The rows of M fall into 3 groups, and each row is roughly a mix of its group's hidden directions; some rows fit no group.
M:
[[  8 -14 -11 -11   3  15 -12   0 -12  -1 -46  33]
 [ 24 -23 -18  -6 -15 -28 -30   8  20   4   4 -18]
 [  3  -7 -15  12  49  20  27 -12   8   1   1 -12]
 [  6   9   3   2  47  -5  22  18  21   6  -7  24]
 [ 24  11  -7   8 -14   2  15 -20  33   7  24  30]
 [-28 -10 -17  25  -2  10  22   4   9  -8  38  15]
 [ 34 -25  -9  37  -6 -11  -3   1  14 -14  15 -12]
 [ -8 -37 -19  31  -9 -18  13   0  16  17  17   7]
 [  0  22   9 -22  -1  21 -12  -2   1 -24  13 -43]
 [  8  -7  -4 -13  25 -34 -12  -8  -3  22   5 -37]
 [ 31  -2 -11  10  31  -4  26 -16  11   6  29 -12]
 [ -1  10 -14  13 -32 -10 -36 -19  23 -10 -12  15]
 [-32   7 -11  18 -24 -20 -16  -4 -11  -6  12 -34]
 [ -6   2   3  -2  35 -18 -14 -11  -8  -5 -18 -43]
 [ 20  34  -3 -31  32  14   5 -14   8  -1  -9 -11]
 [ 35   7  16 -11   7 -38  -2  25  -6   1   4  19]
 [ -3  26 -15 -14  21  39   7   5  21  10  12  20]
 [ 14 -26   8  15  -9   7  37 -31 -13  -4  11 -15]
 [-13  21  23  17 -30  -7 -28  16  -4   3  17  22]
 [-43 -20 -28  12  19 -14 -14   9   2   9   7 -10]
 [-13  13  -3  -1 -20  39   0  10 -35   6 -12 -21]
 [ 34  19 -14 -15  -2 -13 -26  22  -8   1  30   0]
 [-19   4  -3  25  34  26  23   8   3 -23   6 -15]
 [-36  -9  -5   3 -31   1   1  26  11  -5  29  15]
 [  0   6  18  21   9   6  18  22  10  17   8  45]
 [-15  -2  -8  26 -27   3  21  22   1 -19 -29 -20]
 [ 29  -4 -17  19   1 -21  26  23  11  27 -11  -3]
 [  6 -37 -22  20  -5 -19   6  25  -6  15  23   8]
 [  7  10 -21   1  -8  14 -34  23  -4 -18 -18  32]
 [ 18   2 -19  20  -3 -21 -10 -38  31   1  12  -7]
 [ 37  12  27  -7 -15  -1  27 -16  -1 -10   3  24]
 [ 24 -34  25 -12  13  16  20  11  16  23  -3  -5]
 [-30   9 -10  -2  -8  23 -24 -39  -5  15  -1 -12]
 [ 22  -1  16   9  20 -38  20  13  16   4  -2  26]
 [-25  -5 -37  10  19   5  21   0  18   5  -2  31]
 [ 14  20  27  16  15  10  27  -7  -2 -39  -6   1]
 [-18 -13  -6  -8   9 -10 -15 -33  13  31  -2  31]
 [ 39  -7 -11  37   5  10 -13 -11   7 -21  -9 -11]
 [ -6  26 -23   5   8 -11  18 -25  16 -10  14 -36]
 [ -4 -18 -10  -8 -13 -18  21   2  39 -30 -19  -6]
 [ 33  -6 -24 -27  13  10  19  -3   5  10 -32  -4]
 [ -5   0 -12  27  -6  26 -34 -29   4  15   2  19]
 [  2 -16  -8   8   1 -10  -4  18  37 -25 -15  34]
 [ 20 -15   9 -33  34   4 -30   9  -6   7 -12  -6]
 [ -5  22   6  -7   2  22  15  -1 -25  22 -39  14]
 [-26  16 -15  -5   7  19 -37  -7 -17 -25  15  -3]
 [ 35  40   6 -10  -1   5 -13  -3  -6 -25  19  -7]
 [  0  33  11  21   2 -15  23 -27  11  -1  27  13]
 [  1   9  13  30  -5   2  43   0 -33  -6 -11   6]
 [-29   2  -3  -1   1  -8 -19   4 -20  12  46  16]
 [ 22   7  -8 -11 -10   0   6  29  11  43 -21  -7]
 [ 29  11  11 -26  25  -3  -3  24   4 -30  15   9]
 [-27  -2  16 -29  -8   6 -14  -4 -12  13 -42   0]
 [-21  -7 -16 -16   4  14 -24 -29   3  16 -35 -13]
 [ 21 -14  -3 -14   5 -22  12 -25  37 -18  18  -1]
 [-26  11   9  16 -10  12 -17 -13  21  32   3  30]
 [-18 -22 -19   1   5 -11 -27  16 -24   6  -1 -36]
 [-27 -12   4   0 -28  12  -3  -9  27  36 -10  11]
 [ 33 -16 -33  -4 -30 -16   7   0   5   1 -22  -8]
 [ -6  25  23   0  19 -10 -18  25  -8  -2  39   1]
 [-12 -15  24   8 -25  -4  15 -38   2  -5 -30   1]
 [ 39 -10 -12 -20  -9  -3   5  14  16  27 -21 -18]
 [ 14  -8  12  29  16  -2  39  -7  -4 -21  21 -16]
 [ -2 -33 -10  -1 -30 -20  31  -1  12   8  23  -4]
 [-12   2  -7  -9   9 -14 -14  -2  14 -21  42  33]
 [ -5  13 -26  -4  10 -14  23 -21  12  21  -3  38]
 [  2  17 -31  -4   1  -9  -9  -1 -38 -12 -33   7]
 [ -6  35 -18   1   4  26 -27  23   6 -20  15   3]
 [ -5 -29  -4   7 -25 -11  19  28  29  -7 -22   0]
 [ 31   7  18 -20  15  12  21  -8 -31  -8   8 -22]
 [-11  -9 -11   8  -9   5  -1 -42  -3  38   0  23]
 [  6   6  27 -24   9 -13  -8   1  43   0  19 -18]
 [ 22  -1  20 -26  21   9 -17  24 -10  27 -19  -6]
 [ 20 -31 -23  26  -3 -10  -6 -36   3   0   8 -12]
 [ 23  -7  -7  -4  17  13 -22  15 -10 -26 -32 -26]
 [ 26  39   4 -13  18   0   6 -12 -25 -12 -17 -18]
 [ 11  18 -20   8 -26   1 -35  -7  20 -13  -6  28]
 [-20 -38  16   6  13   2  -5  10  30  15  27  -1]
 [-37 -19   6  16 -28  13  25   8   5  10  21   1]
 [ -2   3  24   1 -13 -14  14 -32  -2  -1  17 -42]
 [  9  -4  -6   6  36   0  10  -5 -29 -23 -16  32]
 [  2  17 -24 -13  17  -6 -25 -13 -25 -29 -17  18]
 [ -6  28   3  14 -33  35  23 -10   6   2   2  14]
 [ 21 -33 -12 -29   0   7   5 -11 -10  28  -4  25]
 [-16 -24 -23  46   7   7  11   6   8 -16  11  -4]
 [-26  14   8 -16 -22  25  12  -1  23  21   3  29]
 [-14  10  -6 -33  -7  -1   7 -29  15 -19  36  -4]
 [-10  30 -15 -13  28  20  18 -27   5 -19  -2  14]
 [ -1  38   3 -25  21  20  -8  -6 -20 -17   9  22]
 [ 10   3 -16  -5 -17  27  16 -27 -38   8  17  -5]
 [ 16  -2  -3  10  -9 -15  37  12  25 -24  -6  29]
 [ -1  -9 -14   7   6 -31 -34 -12 -16 -32   9 -17]
 [-23 -29  22  15  -1   9  15 -21 -19 -28  13  -7]
 [ -3  14 -23  17  34  -3  34  11   5  17 -10  18]
 [-11  25 -24  -5 -20   8  17  14  13  37 -17 -11]
 [-14  11   2   3 -35   0   1   3  32  14  16  34]
 [ -4   3  -8  -1  -1 -40 -27  33  13  17  15   6]
 [  3  40  17  23   5 -16  -2  22  12  20  20   6]
 [ 19   8   5  -5  -3   8  39  -8 -27  23 -28  -1]
 [ -3  40 -15 -10   9  16  14 -22 -14 -20 -15  20]
 [ -4  18   2   7  12 -14  -5  28 -25  30 -15 -30]
 [ 24 -26  -9  -8  30 -13 -23 -21  -2   6 -23 -14]
 [  0  16   8 -12 -45   2 -30   5 -19 -15  11 -11]
 [-18  14 -12   3  -7  46   1  -6  15 -10 -13  28]
 [ 14  24  14  48  15 -15  -4 -15   9   0   3 -10]
 [-12 -37 -11  24   6 -19   9  18  23  20  15  -7]
 [-19 -35  36   0  14  25   7   6 -17   3   1  11]
 [-31  35  -1  -3  39   5  -8   8  -4  15   5  -7]
 [-10  -4  18  -1 -27   7 -12   6  41  15  30   5]
 [ -5 -20  -2 -15  -6   3   9  32 -37  18 -23 -16]
 [  7  48 -21  -8 -10   5   2   0 -13   0 -23  23]
 [  8  26  14  31  -2   2  20 -16  15  18  -8  33]
 [  5  28 -37  -8 -17   7  21 -24  13 -14 -11  11]
 [  0   7 -17   7  -6 -13 -46   0   8 -14 -32  14]
 [ 15 -27 -34  11 -25 -21  -5   9   9  -3 -10  24]
 [-32   9 -40  14 -13  -3  23  -4  20  12   2  -8]
 [-40  14 -19  18  -8 -10   6  -7  23  -2 -13 -27]
 [ 15   6  10  -3  -8  33   3  29  -9   4 -41  -9]
 [ 16   4  21   9  32   3  40   1   3  13   4 -25]
 [ 32   1  17 -27  -6   6  39  21   4   7  -9   8]
 [-20 -39   0  21 -18 -17 -19  17  12   7  19   7]
 [-18  26  23 -18  18  14 -32  27  -9   5   1  -3]
 [ 33 -26   1  12 -17  -8  29 -11   6  16  -5 -27]
 [-13   9   2  15  -2  -3 -27 -21  -5 -32 -26 -30]
 [  0  15  17  20 -43   4   7  -8  13 -25  11  21]
 [-28  37  14  25  -5   0   5  29  -3 -11   3  14]
 [ -1 -10 -15  18  10 -14 -31 -22  25 -27  21  -5]]

Here is one row from each group, named. Which group is each of the other rows in?
[-19  -1 -28 -18   4 -13 -40  -6  -8  -6  -5 -29]
<6>
[  0 -14   4  -7   4  12  -3  29 -48 -16  -4 -19]
<46>
[  8  -8  -6 -22  33 -34 -10 -22  12 -17  19   7]
<25>

[-33  35   9  25  10 -14 -14   8   6 -23  12   0]
<25>
[-14 -11   3   0  17  -5 -44  15   7  -7 -17 -31]
<25>
[ -7   3 -10  -2  -3   1   1  47   2  14  37  14]
<46>
[ -7   1   7  16  13 -13  12  24 -16  31  -6 -39]
<6>
[  4  -3 -19 -27   3  34 -18 -30 -22   0 -13  -8]
<25>
[-24 -25 -25  -2   5 -27  -1  -3 -12 -19 -22 -25]
<25>
[-23 -18  15 -11 -20  11 -35  -2  22  -5  23  16]
<6>
[  7 -17   1 -27 -27  22   7  10  40  -9  -9  -1]
<25>
[-21 -10  15  -9 -26  16  -4 -28 -19  -7 -31 -16]
<46>
[  7 -16 -30 -37   1   0 -30 -11   0  -8 -18 -16]
<6>
[-27   5 -20   9 -18  23  -1   7   1 -26 -37   8]
<25>
